One vector is turned by the same rotation once a tick. Each row is the vector after some number of ticks, and that number follows the row.
The counts run from 0 to 594.
[-1.64  1.44  2.05  1.44  2.29  4.68  0.14  2.60 -1.60  2.78  0.61  3.57
 -1.07  2.43  2.36 -1.24  2.38  0.87 -0.32  1.26 -0.15  0.22  3.37  0.82
  2.23 -0.52  0.47 -1.32  3.17 -4.77  0.66 -0.21  1.21  0.15 -2.39 -1.30
 -3.97 -1.39] : 471
[ 1.65 -0.28  2.43 -0.14  0.37  0.41  2.98  0.00  0.17 -0.62 -0.31  3.61
  2.80 -2.14  0.66 -0.80  2.32  0.25 -0.36  0.95 -2.78 -2.62 -4.17 -2.27
  1.76  1.09 -1.27  2.25  3.76 -5.25 -1.90 -1.55  2.31  0.61  0.62  0.42
  4.06 -1.15] : 282
[-1.83  2.06  3.20  0.32 -1.63  1.48 -1.15 -2.16  1.19  2.19  4.41  1.23
  3.70 -0.81 -0.21 -0.17  2.41  2.61 -1.35 -1.50  0.02 -2.30 -2.81 -2.11
  0.77  0.16 -0.73  2.42  3.87 -4.23  0.69 -0.57 -0.24  0.89  0.05 -0.73
  2.17 -1.08] : 478
[-0.86 -0.45  0.63  2.36  0.36  1.43  3.15  0.92 -0.68 -1.39 -1.16  3.62
  2.62  2.82  1.23  0.99  0.75 -3.36  0.80 -1.38 -2.58 -0.97  0.01 -1.71
  1.25 -0.85 -2.26  1.40  2.22 -5.01 -1.96 -1.94  1.19  1.72  1.22 -2.62
  0.89  0.73] : 482
[-4.40  1.04  1.51  1.32 -0.15  1.10  1.23 -0.14 -0.58  1.33  2.98  1.95
 -0.99  3.44  3.10 -1.86  3.72  0.42 -0.02 -1.99 -2.41 -0.57  1.31  2.12
  0.07 -2.65 -0.32 -0.93  0.13 -4.55  2.03 -1.73  1.75  2.23 -1.64 -1.98
 -1.88 -0.91] : 551
[-1.91 -0.47  2.68 -4.27 -1.30 -0.35 -1.01  0.53  2.80 -0.86 -1.79  4.17
  1.60  0.92  1.71 -0.39  1.34  0.74  0.79  1.78  2.30 -0.43 -0.72  0.23
  1.91 -0.59 -2.27  2.82  3.13 -6.09 -0.87 -0.96 -0.07 -0.79  0.09 -0.62
  0.20 -1.47] : 153
[-1.82  1.43  2.04  0.05 -0.41  0.61  0.96 -2.24 -0.18  1.14  2.32  3.38
 -0.18  1.74  1.88  0.02 -0.20 -2.02 -0.14 -0.64 -3.34  1.01 -0.38 -3.60
  3.18 -0.65 -1.94 -1.24  5.07 -4.41 -2.06  0.74 -1.61  1.05 -0.07 -3.03
  0.68  0.56] : 582
[-4.96  1.71  5.15  0.08  0.92  2.45 -1.51  0.96  0.19 -0.23 -0.48  1.60
  2.07 -0.33  0.96  0.42  2.82  0.88  0.81 -0.66  0.92 -0.16  2.65 -0.37
 -1.50 -1.21 -3.67  2.19  3.55 -3.60  0.92 -0.89 -1.28 -2.13 -0.86 -3.54
 -1.15 -0.57] : 57
[ 0.51  1.91  3.13  1.63  0.96  1.07 -1.52  2.04 -1.08 -1.38 -1.65  2.22
  4.29  0.58  0.03 -0.67  1.90  0.64 -0.01  0.79 -0.67 -4.21 -3.98 -0.01
  1.18  1.59 -1.64  3.50  3.72 -3.86  1.55 -0.74  1.25  1.33  0.57 -2.00
  1.61 -1.48] : 461
[-1.63  1.17  1.02 -2.51 -2.73  1.85  1.14  0.28  1.12  0.28 -1.01  2.38
  1.38 -0.10  1.67 -2.18  3.36  0.15  1.15  0.65 -2.44 -0.79 -3.26 -0.01
 -0.45 -1.25 -3.22  0.89  4.05 -4.69  0.43 -5.43  1.52 -0.99 -2.18 -0.19
 -0.07 -0.56] : 332
[-1.68  0.51  2.39  0.33 -0.87  3.59  1.91  0.22  1.07 -1.28  1.27  1.54
  3.68 -1.25 -1.71  2.00  2.42  0.83  0.20 -1.60 -0.18  0.30  0.86 -2.12
  0.87  1.48 -0.71  0.42  4.57 -3.52  0.56 -1.59  0.90 -0.29 -2.20 -2.66
 -0.35 -5.78] : 297
[-3.36  2.45  2.84 -0.86 -1.48 -0.08 -1.35 -0.07 -0.37  3.13  3.36 -0.23
  1.95  1.94  3.00  0.96  1.63  0.48  0.08 -0.88 -3.73 -1.12 -0.20  1.62
 -0.08 -1.13 -1.72  1.91 -0.40 -6.29 -0.24  3.08  1.18 -0.32  0.05 -0.67
  0.93 -1.67] : 534
[ 1.75  0.51  1.37  0.62  0.88 -0.33  3.42 -0.29  0.73 -3.11  0.66  4.43
  2.21 -0.73 -0.09 -2.41  1.47  0.92 -1.07 -0.57 -1.63 -0.73 -3.18 -1.89
  3.36 -1.41  0.33  1.71  3.11 -5.23 -1.38 -1.82  3.28  0.59  0.77  1.18
  0.83 -1.48] : 444
[-3.17 -0.27  4.51  0.38  0.57  0.42 -0.31 -3.79  0.53 -1.21  1.88  4.69
  1.35 -0.22  0.06  0.17  1.89 -0.33  0.56 -1.91 -2.34  1.28 -0.51 -4.47
  0.80 -1.50 -3.36  1.05  4.17 -3.66  0.42 -1.55 -1.38  0.12  1.71 -2.31
  0.38  0.08] : 7
[-2.26 -0.63  1.05  0.17  0.61  1.23 -0.46  1.20 -1.07  2.83  0.03  2.82
 -0.82  0.41  4.29 -0.51  3.08  0.82  0.18  2.89 -1.76 -3.11  0.30  1.87
  3.10  0.94 -0.77  0.26  0.67 -5.95 -1.50  2.33  2.11 -0.12 -0.33 -0.72
  1.63 -0.50] : 176
[-2.21  1.79  5.12 -1.02  0.47  3.11 -1.68 -0.85 -0.24 -0.93  0.85  2.12
 -1.10  1.13  2.09 -0.49  3.31  2.34  1.19  1.26 -2.55  1.03  0.89 -0.78
  0.17 -1.72  0.54 -1.23  1.43 -3.48  2.52 -0.01 -0.21  0.13 -1.17 -1.24
 -3.65 -4.74] : 391
[-3.41  0.85  1.29 -1.11  0.10 -0.30  0.30 -0.12  0.94 -2.29 -2.15  2.52
 -2.06  0.89  4.01 -1.36  2.38  1.94  1.28  0.52 -2.62 -0.23  0.93 -0.26
  0.50 -3.83 -2.96 -0.70  1.15 -4.99  0.81 -2.03  2.35 -0.55 -0.83 -4.21
 -0.61  0.77] : 369
[-4.08  2.72  3.22 -1.49 -0.90  0.66 -0.79  1.11 -1.39  2.09  1.47  0.50
  0.23  1.66  2.94 -0.69  1.62 -0.88 -1.18 -0.08 -2.23 -3.02 -0.34  3.81
 -1.82 -3.48 -1.65  1.64  2.45 -5.30 -1.26  1.14  1.03 -0.37 -1.76 -1.62
  0.39  1.08] : 255
[-0.05  1.68  2.70 -0.19  0.36  2.32  2.31  1.95  1.93  0.86  2.16  1.59
  1.65 -1.10  2.73 -0.83  2.12  0.38  0.34 -0.14 -2.26  1.03  2.06  0.03
  5.26  0.53  0.78  0.49  4.28 -4.54 -2.13  2.79 -0.49  1.35 -0.63 -0.52
  0.09 -2.97] : 259
[-1.36 -1.44  3.96 -1.01  1.07  0.91  2.89 -0.61 -1.82 -2.79 -2.38  3.59
  0.21  0.93  1.24 -1.89  0.93  0.75  1.81  1.13 -1.97 -1.54 -1.56 -2.26
  1.82  0.07 -1.52 -0.41  3.13 -2.51  2.01 -3.45  1.92  3.31  1.68 -1.41
  1.59 -3.12] : 264
[-2.77 -0.04  4.18 -0.07 -0.03 -0.46  1.80 -4.35  0.16 -2.22  3.03  3.27
  1.88 -0.56 -1.21 -1.30  1.67  0.53 -0.86 -2.71 -1.04 -0.24 -1.94 -2.25
  0.39 -2.41 -1.27  1.65  3.17 -3.98 -0.21 -1.53 -1.98  2.00  2.57 -2.70
  1.80 -0.96] : 6
[ 0.51  2.85  1.11  0.00 -1.92  1.84 -1.54  0.13  1.20 -0.14  0.89  2.91
  2.59  1.21  1.48 -1.52 -0.08 -0.09 -0.34 -0.24  0.38 -2.07 -2.63 -1.69
  1.30 -2.69 -1.26  2.70  5.43 -5.28 -1.56  1.26 -0.85  2.17  0.19 -3.47
  1.78  2.32] : 383
[-0.82  2.43  4.06 -1.10  0.10  0.12 -1.08 -0.66 -1.55 -2.19 -0.98  1.30
 -0.40 -1.93  0.62 -1.12  3.58  3.28 -0.63  0.59 -2.12 -3.01 -1.71  0.85
 -1.52 -3.08  0.29  0.19  2.38 -4.88  1.47 -0.60  3.36 -0.83 -1.02 -0.46
 -1.86 -3.46] : 312
[-1.20  0.00  1.36 -0.76  1.10 -1.41  2.43  0.47 -1.55  0.25  0.14  4.14
  0.25  3.70  3.67 -4.21  2.29 -0.28 -0.40 -0.71 -3.71  0.15 -0.27  1.42
  3.15 -1.21 -1.88 -0.52  1.07 -5.63  0.66 -1.71  2.03  1.67  0.04  0.60
 -0.79 -0.58] : 388
[-1.97  0.43  2.47  3.35  1.33  1.08  0.40 -0.66 -2.40 -0.24  1.85  3.52
  2.05  2.31  1.56 -2.25  2.79 -1.49 -0.47 -2.21 -3.68 -1.30 -1.34  0.67
  0.22 -2.96 -1.85  2.13  2.65 -3.58 -0.79 -1.85 -0.91  2.30  0.65 -2.47
  0.19  2.50] : 205
[-1.72  1.41  0.68 -0.79 -1.46  1.16 -1.15 -0.61 -0.52  3.29  1.61  3.22
 -2.34  0.03  4.11 -1.13  2.40  3.39 -0.71  2.79 -2.55 -2.62 -2.86  0.54
  1.51  0.10  0.14 -1.95  1.83 -5.47 -0.03  1.01  3.87 -0.11 -1.36 -0.05
 -0.36 -1.32] : 15
[-3.00  2.35  3.48 -0.62  0.39  1.15 -1.21 -0.89 -0.75 -1.58  0.33  1.74
 -0.08  1.11  2.76  0.15  2.09  1.02  0.00 -0.79 -3.70  0.92  1.57 -1.48
  1.16 -0.28 -1.83 -2.86  2.01 -4.52  1.27 -1.41  1.78 -2.58 -2.23 -1.37
 -3.70 -4.64] : 113
[-2.09  2.24  2.13 -2.02 -0.97  0.50  0.76  1.58  1.97  1.20  1.61  2.01
 -1.32  3.84  4.32  0.69  0.17 -0.39  0.93 -0.32 -1.50  0.78  0.94 -0.24
  1.62 -3.55 -0.61 -0.22  2.19 -6.63 -0.18  0.87  3.05 -0.13 -1.12 -0.49
 -0.12 -2.32] : 371
[-3.16  0.69  1.48  1.49 -1.27 -1.12  1.67 -0.93  1.04 -2.08  0.19  2.02
  4.61 -3.42  0.66  1.60  2.78  2.26  0.01 -0.99  0.45 -1.75  0.65 -1.23
  1.88  0.95 -3.13  1.88  1.32 -5.14 -1.92  1.08  1.09 -1.41 -0.25 -4.17
  2.41 -0.52] : 40
[-2.05 -0.46  2.13 -0.16 -1.63  2.44 -0.12 -0.17  1.10 -1.10  1.27  3.13
  1.51  0.29  0.30  0.27  3.78  3.59 -1.05  0.19  1.91 -3.37  0.03  0.96
  0.76 -1.59  2.65  2.22  1.76 -4.00  0.93 -0.31  0.83  1.39 -0.29 -3.00
  0.76 -5.00] : 117
[-1.75  3.75  3.50 -0.79 -2.07  3.65  2.31  0.32  2.06 -1.26  1.09  0.16
  0.91 -0.28  0.31 -1.18  2.84  0.31  0.22 -1.33 -1.00 -1.66 -1.77  0.02
 -2.54 -3.74 -0.86  1.42  3.78 -3.83  1.38 -3.32  1.13  1.26 -1.76 -1.68
  1.28 -0.60] : 495
[ 0.67 -0.19  2.40 -0.74 -1.56  0.09  2.56 -1.92 -0.30 -2.62  1.59  3.27
  4.08 -0.42 -0.64 -2.30  1.30 -0.41  0.46 -0.09 -2.54 -1.74 -3.85 -1.23
  0.29 -0.50 -1.23  1.53  1.58 -5.72 -1.67 -2.05  1.47  2.63  0.19  0.23
  2.66  0.16] : 283
[-0.28  0.28  3.49  0.10  1.89  3.76 -2.80  0.61 -1.31 -1.93 -1.03  3.35
  1.02  0.73 -0.17  1.14  2.31  0.52  0.49  2.00 -1.77 -0.02 -0.37 -2.23
  0.12 -1.16  0.50 -0.25  3.31 -3.90  0.28 -0.07 -0.07 -0.96 -0.84 -1.20
 -3.68 -4.97] : 230
[-0.66  0.55  1.52  0.89  0.01  1.62  3.03 -0.83  0.54  0.70  3.10  1.75
 -0.49  0.35  3.09 -2.27  2.59  1.82  0.11  0.75 -2.82 -1.02  0.27  0.69
  3.63 -1.37  2.17 -0.09 -0.33 -5.15 -1.58  2.72  1.35  3.91 -0.34 -1.58
  2.67  0.98] : 339
[-1.48  1.23  3.99 -1.84 -0.78  1.91  0.27 -0.73  1.29  0.04  1.01  1.59
  2.46 -0.12 -0.22 -2.63  3.65  3.92  1.30  1.43 -0.91 -1.53 -0.74  1.08
  1.89  1.94 -1.00  0.72  0.84 -4.74  4.41 -3.01  0.95  1.53 -1.55  1.06
 -0.59 -3.14] : 573
[-0.46  2.79  2.91  1.61  0.53  1.95  0.83  0.96 -0.08 -3.08  0.81 -0.33
  2.86  0.95  2.07 -1.22  3.39  0.62  2.67  0.06 -3.45 -1.17  1.57  1.07
  2.40 -1.13  0.41  1.82 -0.81 -4.71  0.21  2.27  0.75  3.57  0.44 -3.55
  1.01 -0.63] : 518
[-1.76 -0.07  2.30  0.67  1.52 -3.33  1.39  0.99 -1.66 -0.19 -1.35  4.27
  1.02  1.42  3.29 -2.41  2.19 -0.99 -0.33 -0.53 -4.19 -0.26  0.67  1.07
  4.09 -0.77 -2.89 -0.36  1.29 -5.44 -1.79  0.44  1.73 -1.36  0.59 -0.77
 -0.92 -0.02] : 387
[-3.31  0.54  2.15 -0.30  0.88  0.92 -0.81  0.78 -2.24  3.55  0.97  4.75
 -2.84  2.04  4.33  0.08  1.92  1.70 -0.88  2.10 -0.77 -2.40 -0.02 -0.06
  1.95 -0.43  0.23 -1.30  1.77 -5.55 -0.70  0.94  3.34 -0.57 -1.11 -0.75
 -1.07 -1.66] : 14
[-3.30  1.07  3.08 -0.74 -0.10  2.19 -0.91 -1.28  0.35 -0.96  2.41  2.78
 -0.34  2.75  1.75 -1.58  3.69  1.67  0.78  0.43 -3.01  0.85  0.68  0.45
  0.06 -3.29  0.90 -1.03  1.79 -4.41  2.64 -1.30 -0.72  2.37 -1.22 -0.52
 -4.00 -3.40] : 390
[-3.50 -0.43  0.35 -2.49 -2.89 -2.88 -0.80 -3.27  1.15 -1.56  1.87  3.32
  1.40  1.10  1.79 -0.77  2.38  1.05 -1.02 -1.94 -0.68 -1.34 -1.57  1.24
  0.02 -1.41 -3.25  0.65  0.54 -5.99 -0.63 -1.57  1.01  0.08 -0.69 -2.29
  0.75  0.09] : 351
